128 stands for zero in the data rows.
Some points, each followed by its number:
119 130 200 69 148 173 102 81 173 157 132 143 170 140 138 163 176 150 180 112 145 126 150 121 140 118 79 141 87 96 186 116 178 128 101 188 96 165 87 194 124 118 119 102 142 99 136 125 0
139 171 157 146 140 146 128 119 128 154 100 213 138 39 98 164 145 93 136 171 89 142 135 84 185 186 128 156 137 137 150 123 129 86 119 244 116 186 202 157 153 121 98 194 146 132 108 122 1
137 146 143 119 115 104 122 151 120 102 156 58 86 140 157 100 143 161 87 115 153 118 160 132 85 81 176 103 98 113 48 143 129 147 121 144 153 44 151 125 136 121 136 125 68 115 158 149 2
99 105 129 138 132 141 155 107 122 128 147 82 133 119 122 128 133 122 102 126 70 136 87 125 107 179 138 156 242 116 99 104 76 124 73 108 121 124 124 100 128 136 110 110 143 126 153 146 3
117 82 152 107 144 120 89 129 147 154 169 108 138 116 165 110 136 113 173 104 136 122 144 95 170 142 115 128 133 113 122 135 141 138 88 132 126 181 154 98 141 127 130 123 146 112 121 108 4
74 129 154 138 196 142 175 105 120 147 154 134 179 110 147 171 156 129 172 110 86 116 118 106 141 134 121 140 213 44 103 162 116 124 92 132 169 132 103 185 134 97 120 132 152 105 100 122 5
197 163 127 80 117 164 124 140 131 112 95 114 136 119 124 139 112 175 115 130 160 134 129 135 116 70 120 86 79 161 145 117 129 172 195 166 110 139 93 175 108 119 158 91 110 126 164 117 6
85 82 104 171 126 98 113 100 95 86 180 137 88 113 159 103 108 111 78 120 83 116 89 130 81 147 153 158 160 127 89 157 115 138 120 107 133 61 177 48 177 124 115 118 169 129 133 133 7
150 95 112 67 37 113 89 171 123 98 133 9 19 164 178 21 90 179 86 87 229 122 131 146 22 39 165 69 99 131 119 156 119 227 146 213 171 0 124 137 107 126 151 106 25 145 191 112 8
175 166 73 142 124 120 159 137 60 102 85 171 75 105 120 84 138 119 75 156 135 141 79 191 135 139 151 180 124 180 141 104 123 101 136 110 149 110 136 128 125 130 154 134 114 161 126 125 9
135 144 66 139 132 130 138 96 115 106 108 147 91 127 150 146 164 54 114 162 114 119 118 140 152 138 126 118 149 169 181 123 136 77 118 80 145 175 156 122 115 133 132 156 146 145 96 153 10
133 167 57 182 124 107 217 124 111 58 88 163 114 109 79 63 127 107 94 167 106 156 115 176 161 170 148 156 117 180 136 98 148 90 143 84 136 108 172 83 139 98 125 167 106 171 94 156 11
128 156 56 173 103 114 132 128 98 109 110 159 94 118 103 105 99 109 99 188 107 151 92 189 160 178 152 120 124 172 137 89 117 69 141 85 130 151 211 61 164 150 141 154 139 194 99 168 12
120 140 164 72 115 136 117 154 122 133 135 80 84 168 160 157 110 167 114 115 158 115 95 145 91 135 144 115 126 130 147 146 110 158 128 164 141 118 125 146 119 246 141 116 100 129 61 122 13
179 235 37 137 92 110 134 147 80 67 65 168 85 127 111 97 95 119 0 158 150 157 116 225 105 136 134 88 59 233 93 100 109 196 182 123 192 75 143 97 110 145 175 128 82 175 143 147 14
136 103 166 87 92 128 109 161 184 150 130 162 153 150 123 121 126 152 145 128 124 117 139 115 125 137 106 118 131 127 149 143 130 117 168 141 163 142 109 123 114 122 130 144 139 101 147 125 15
134 121 135 149 105 114 53 152 150 117 120 99 74 96 110 81 159 107 112 150 176 145 138 128 172 70 202 92 123 144 109 152 120 134 126 137 130 100 192 96 147 156 162 152 88 123 168 164 16
45 104 165 131 156 141 100 121 132 115 134 78 92 124 130 121 122 82 138 146 130 105 128 107 190 118 113 138 157 96 124 147 135 115 133 133 148 121 143 92 110 125 116 141 117 102 105 108 17
210 133 144 86 120 152 92 120 115 146 102 97 147 148 124 114 105 177 121 124 199 178 165 122 127 100 113 77 65 140 146 114 117 181 129 147 105 111 100 136 99 130 149 97 125 116 165 96 18
Which two points above are nearest to each new point, looking only along the 4 directions in which the numbered points spread most? Their numbers follow each, nearest first.
102 88 107 113 126 134 123 130 120 127 172 163 119 138 160 129 142 126 125 122 112 105 107 118 121 136 146 136 117 91 98 128 133 147 146 164 121 79 149 95 119 129 110 128 115 135 138 132 17 13
127 92 143 91 124 121 126 139 118 130 124 111 134 70 151 111 95 162 107 103 170 123 127 114 104 118 133 112 99 104 127 123 126 176 95 168 145 92 109 127 103 110 171 122 83 132 149 118 13 15
87 113 128 164 138 108 164 99 141 103 134 88 113 98 118 96 119 69 132 149 81 107 80 116 166 177 147 142 167 127 93 140 99 71 117 80 114 61 186 82 113 111 130 147 142 130 101 106 7 3
131 127 105 179 131 134 135 146 132 114 142 136 116 112 88 96 119 100 131 165 106 152 130 138 136 142 143 126 127 180 131 119 130 100 118 113 128 137 239 73 124 71 158 153 125 126 127 94 10 12
157 151 124 117 119 136 113 126 142 108 134 139 158 131 138 164 133 164 175 94 173 130 164 115 138 72 94 125 118 107 123 125 135 183 197 141 114 148 101 154 131 123 91 129 106 85 158 111 15 18
108 94 156 147 159 127 90 132 182 118 137 118 135 120 132 122 131 104 139 128 99 119 144 136 133 141 141 149 133 110 118 120 123 131 117 159 127 127 157 105 128 119 144 157 110 118 182 118 17 4
69 89 162 107 183 128 131 79 111 154 166 131 146 87 147 191 145 155 171 84 111 115 119 80 136 131 120 175 180 48 159 132 114 84 64 168 97 154 93 128 123 110 71 119 167 110 126 145 5 4
139 152 122 191 94 139 168 130 115 85 165 158 128 120 156 123 91 185 100 99 177 93 116 148 44 79 150 137 128 65 119 146 34 147 138 169 159 86 94 163 72 132 119 96 92 128 153 129 13 2
140 7 181 146 190 152 124 70 126 166 202 142 185 103 145 182 153 100 211 101 41 96 99 57 145 170 118 183 197 69 114 177 142 103 79 109 55 164 119 105 142 114 70 160 190 100 99 95 5 4
127 133 122 126 137 131 160 96 126 143 113 126 109 133 138 143 137 115 140 107 110 94 82 102 152 126 149 153 102 110 120 118 162 145 135 145 118 121 124 145 139 173 142 101 115 125 138 121 15 13
125 71 164 110 122 129 129 138 151 132 129 120 112 148 207 129 124 127 151 86 193 93 142 99 72 95 119 141 136 77 116 160 137 174 121 164 116 87 0 173 105 138 106 121 174 87 145 93 13 15
115 118 171 168 160 130 89 149 178 158 120 159 144 96 79 123 170 48 181 179 96 154 182 109 192 202 94 147 172 157 81 130 145 96 124 82 90 203 177 46 163 143 144 155 136 97 89 111 1 10
106 46 153 99 115 106 93 135 142 190 181 74 108 148 186 97 142 143 138 73 169 99 146 55 84 108 115 126 147 75 119 154 127 175 106 243 138 84 106 160 147 116 100 115 104 117 146 107 13 4
89 86 196 110 174 141 117 102 157 195 140 134 148 108 104 188 188 102 183 154 98 114 157 43 186 135 20 174 176 79 126 150 112 106 73 133 88 244 109 125 110 78 177 139 187 114 76 103 5 4
163 131 137 108 109 126 109 135 176 117 125 125 115 101 102 121 129 135 34 112 162 146 132 149 103 106 120 153 96 149 131 173 114 164 173 143 151 164 150 131 98 108 134 114 109 154 110 141 13 15
